The rows of R fall into 4 groups, which share some directions, and each row is roughly a mix of its group's hidden directions.
R (116 x 11):
[[ -5   1  23   2  -1   7  12  -5 -26 -15   3]
 [-12  -4  26  13  -9  -5  -6   4 -10   6  18]
 [  9   5 -15  -3   2 -12 -16   8  25  15  -6]
 [ -5   1  11  25  -1 -25 -12   5   4  -7   5]
 [  3  -6  -9   2 -11  -2 -25  -5  19  17 -10]
 [ 11 -16  -6  -5   3 -31  -7   3  -1  -5 -13]
 [  7   2 -18  -6  -2 -13 -10   4  29  12   0]
 [ 12   2  -3 -16  11  22 -13 -17  12   5  -1]
 [ -1  -8   7   2 -23   2   7  28   2  -4  12]
 [-13  13 -18  -7  -6  12 -16   3  18  11   7]
 [-27   1  10   4 -24  -7   6  -2  12   0   4]
 [ 13  18  17  19  18  -8  -8   1  -6  -2  -4]
 [  7   5 -17   1  -4  -2 -13   7  21  23  -8]
 [ 10   6 -10  -5   4 -10 -16  13  26  13  -5]
 [ -7   2  29  10   2 -11  -3   8  -5  -6  19]
 [ 13  10   1  -9   4 -12 -13  17  25   8  -3]
 [-16  -9  -5 -18   3   7  -4 -26 -10   7  -6]
 [-13  -5 -23  10   9  -1  -6 -23   1   7 -11]
 [ -8  16  -1  -9   0  32  10  -4   2   5  10]
 [  8 -14 -26  10   3   2   5  11 -22  -3   4]
 [  6  10   2 -17  18  10  -8 -22  -4  15   3]
 [ -2   3  15   1  -1  22  25  12 -12   1   8]
 [ 13   9  10 -13   5 -19  -5  15  21  -6   4]
 [ -1   7  11  -4  19   1 -10 -27 -13   6  -8]
 [  6  19  -9 -12   6  19   3   6  18  15  -9]
 [-12 -17 -24  14  -5   6  -7  -8  10  12  -8]
 [ 20  -8 -21   4  16   4  -2   7 -20  -1   0]
 [ 17  20   1   9  19   0   0 -18  13  -6  -3]
 [ 16   3 -15 -11  21  18 -14  -7   0  -3   1]
 [ 15   8  23 -15  -3   5   4  16  -2 -13  12]
 [-18  -4  11  14 -18 -20  13   9  -3  -2  -1]
 [ -7   4  26  -7   5 -18  -4  10  -3  -5  19]
 [ 22   9   1 -19  13  18 -11  -5   4   5   3]
 [-12 -18  -3  20 -18 -12  11  12  -3   2  -3]
 [  8   4   6  29   5 -15  -8   9  14  -2 -11]
 [ 18   6  -1  16  -6  -6   8  21  18 -10   4]
 [ 21  13  -3   1  12   1   4 -21  20  -5  -6]
 [ 26  16  16  16   5  -7  -3   5   6  -9   1]
 [-11  23  14  -5   9 -11  -4   8  11  -8  18]
 [  3  24  -2  13   8   2  -4  10  25   6  -7]
 [-11 -17 -13  -1 -24  -1  10  17   7  -7   1]
 [ -2 -10 -17   6  -8   2 -25 -10  11  14 -11]
 [-17  10 -10 -14   2 -14  -2  -9  -3 -21  16]
 [ -4   3   8  -2   7   0  26  -2 -18 -19  12]
 [ -9   1   6   7  -7  16  24  -7 -24  -2   4]
 [  5  -2  -3  10 -14  -4   6  34   8  -4   9]
 [-13 -12  -8   9  -9  21  15 -14 -16   2   4]
 [ -4  -5  15  19   0 -27  -9   4  -3 -12   7]
 [  6 -14 -24  18  14  -6  -1   6 -13   0  -9]
 [-14 -12 -10 -17  -6   7   1 -28  -1  -1  -6]
 [  4   7   0  36   2  10   1  -1  10  -5  -8]
 [-11  -6   4  10 -19 -14  18  12 -15  -7   8]
 [  5   0 -20  -3  -1 -18 -17  -4  23   8  -3]
 [  8   1  -6   0  -5  -4 -24   6  21  19 -11]
 [-11  -7  -7 -16  -3   7   0 -33  -1  -1  -7]
 [ -5 -19   2 -21  -5 -14   0  -6 -21  -6   8]
 [-17  -2  13  -7   4   2 -14  -7 -29   8   2]
 [ 16 -23  11   1  -4  15   9   2 -13  13 -10]
 [  7   3  11  16  -2  -9  -1  33  -5   0   5]
 [  3  19  16  -8   1 -15  12   6 -20 -10   8]
 [ 19 -14  -5  -2   5 -22  -5   7   5   3 -21]
 [  7   5 -19   2  -1  -1 -11   8  21  23  -7]
 [ 22  14   7  19   2  -7   3  11  15 -12   3]
 [-17   0  13  21 -14  10  -4  -5  -9   7  17]
 [ 10  12  -3 -21   4  14   2 -22 -12   3  10]
 [  3  -5 -18  -3   2 -20 -21  -8  19   0  -4]
 [ -2 -11  18   8 -11 -11  14  19  -7 -17   4]
 [ 10  21  24 -18   6  -5   6  -6  -9  -5   5]
 [ -3   5   4  -3   9  -3  28  -1 -16 -19  13]
 [ 17  15  15 -25   2  12   1  -4  -4  -2  12]
 [ -1  11  26 -20 -12   8   3  -6   9  -4  10]
 [ 24  16   9  19   3  -6   1   9  12 -11   4]
 [-11  -8 -26  12  -2   5 -12   0  15  14  -7]
 [ 12   8   5  -9   4 -19 -19  11  21   2  -5]
 [-18  10  24  -6 -15  -4   2  -7  18  -2   2]
 [  8   5  11  17  -3  -7  -2  32  -5  -2   7]
 [-23 -16  -6 -18  -2   5  -3 -13 -14  10  -5]
 [  1 -13 -27  20  10  -5  -5   4  -5   8 -11]
 [ 11  20  18 -20  12   5  -4  -2   2 -12   7]
 [-21 -19  -5 -19 -10   5  -2 -11 -12   7  -4]
 [-27   7  14   0 -20  -9   6  -5  11  -2   3]
 [ 19  15   0  18   1  -4   5  18  16  -9   8]
 [  9  13  15 -13  -1  -7  15  -2 -24  -7  11]
 [ -9 -17 -23  16  -4   3  -6  -4  10  15 -10]
 [  6   3 -24  -2   6  -9 -11   6  23  14  -2]
 [-12  -3  11  15 -15 -23  12   6  -1  13  -9]
 [ -8  -3  19   4  -6  10  16  -8 -25 -12   4]
 [-13  14  16  25   1  -5  -3   2   4 -11  16]
 [ 11   7  -3  -5  -1  -6 -18  14  24  16  -7]
 [ 25  17  12  18   3  -7  -1   4  10 -12   2]
 [-14  14  19   8   4 -11  -4   5   2 -13  22]
 [-18 -21  -6  -1 -22  -3   5  17  -6  -3  -2]
 [ 11  13  -7  -3   7  -5 -10  19  20  18  -7]
 [ 13   5   8   7   1  24   5   9  10  21 -11]
 [  3  -3  -7   7 -17  -2   8  30  11  -6  10]
 [ -2  -1  25 -17   0 -11  -6  13  -3  15  12]
 [  6  13   4  -5   5  10  26  22   5   7   9]
 [-22 -19  -6 -14 -19   4  -1   5 -12   3   3]
 [-19 -19  -6 -15 -22   5   0  -8  -8  -3   1]
 [  2 -21   0 -21  -6  11   9  -7 -21   4   2]
 [ 20  19  -2  11  10   0   3  19  14   2  11]
 [-16  18  18  -2   5  -9  -3   5   3 -10  24]
 [ -7   8  24 -16   6 -16  -4  11   0  -1  18]
 [ 15  -7   6  11  -3  17   1   8   5  24 -17]
 [  6   0   3 -34   6 -14  -4  11   3  11  -2]
 [ 25  -7 -15  -1  19   9  -4   8 -15  -4   0]
 [ -3 -25 -24  17  -7   5   1   9  -5   0  -1]
 [-14   7   9 -27   1   4   4  -2  -9  -4  22]
 [-12 -13  -5   9  -7   0  -9 -26 -18  -8  -5]
 [ 11  14  -3  -2   1   5   1  22  17  22  -4]
 [  7   7 -10  -2 -18   2   7   4  23  24   2]
 [-10 -16   0  14 -17 -11   7  22  -1 -10  -7]
 [ 21  14   1  16   0  -4   4  19  16  -8   8]
 [  8  16  -5   4  -1  10   2  19   8  27  -7]
 [ -4   4  12  30   0 -19 -10   5   6  -7   4]
 [ 12  18  12 -19  18   9 -11  -8   7  -8   2]]
In each list below, one row fits none of the groups, and each other row fits one group, some only roughly. Which row is it?
- K_739: [16  5 -9  9 -3  0 10 25 20  0 10]
- K_735: [  0   9  -2 -33 -10   1  12  -1 -14   0   8]
- K_472: [-10   2  18  -7  10 -16  -1   3  -8 -20  19]
- K_206: [ -3   7  16   5  15  -3 -11 -24 -17  -1 -11]
- K_148: [ -1  -1  -3  13   3 -34 -14   2   6  -6  -4]
- K_588: [-16  -7   7 -12   1   2  -8  10 -26  16   5]
- K_677: [ -2  23  22 -12   8  -9   3  -2  -4 -16   6]
- K_302: [ 10   5   3  25  -6 -11   7  13  12 -19  -4]
- K_28: [  7   8  18  -5  16 -22  -3  15  11  -8   3]
- K_632: [ -7 -16   2   3  -1 -12 -18 -22  -9 -17  -7]

K_735
- K_605: [ -8  -8  12   4 -16  20  21  -7 -13  -2   7]
- K_494: [  6   4   6 -30   2 -11   0  16  15   2  10]
- K_238: [  1   0 -29   1  -5  -1   4  -1  24  15   4]
- K_86: [  9   3   7  -3 -18   1 -12   8  23  20  -6]
- K_151: [ -2 -15 -10  16 -13  21   6 -15 -13   3  -4]
- K_740: [-10  -2  -3   8  13   3   8 -13 -28 -16  -1]
- K_745: [ 13  -5 -11 -27   4 -10  -5   8   6  11 -16]
- K_306: [ -9  -4  -1 -26   9  12  -5 -19 -10  14   3]
- K_519: [  7   1 -17  -1 -10   4  12  24  18   1  12]
- K_771: [ -4  -1 -26 -14  -2  12  10  -8  20   3   6]
- K_998: [  1 -11  -3   8 -16  26   1 -10 -11  18  -1]

K_494
- K_608: [ 20   1  -8   0  23  -2   1   4 -22 -13   0]
- K_916: [-3 27 -7 -9  9  7 -4  6 23  9 -2]
- K_195: [ -5  22  15 -10  13 -11  -3  -2   5 -22   3]
- K_227: [ -1   2 -17 -11  -4  30  12 -12  -6   2  -1]
- K_417: [ 13   1 -13   6  -4   0  11  25  21   2   9]
- K_571: [ -6   0  10   2  -6  20  28   4 -12  -2  12]
- K_464: [ -7   3  16   8  12  -6 -11 -21 -19  -4 -13]
- K_374: [ -7 -17  -4   2  -2  -4 -17 -25 -10 -15  -3]
- K_988: [ -6  -9  -7  -3 -22 -13  21  11  13  -7   7]
- K_758: [ 14   2 -15  -4  -7   4  11  20  22   3  12]
- K_897: [  7 -18 -22  11 -10   4   7  11 -14  13   3]
- K_743: [ -1   9 -13 -10  -1  31  15  -8   2   5  -4]
- K_899: [  9   9  29  -8   8  -7  -5  16  -2 -12  -1]

K_988
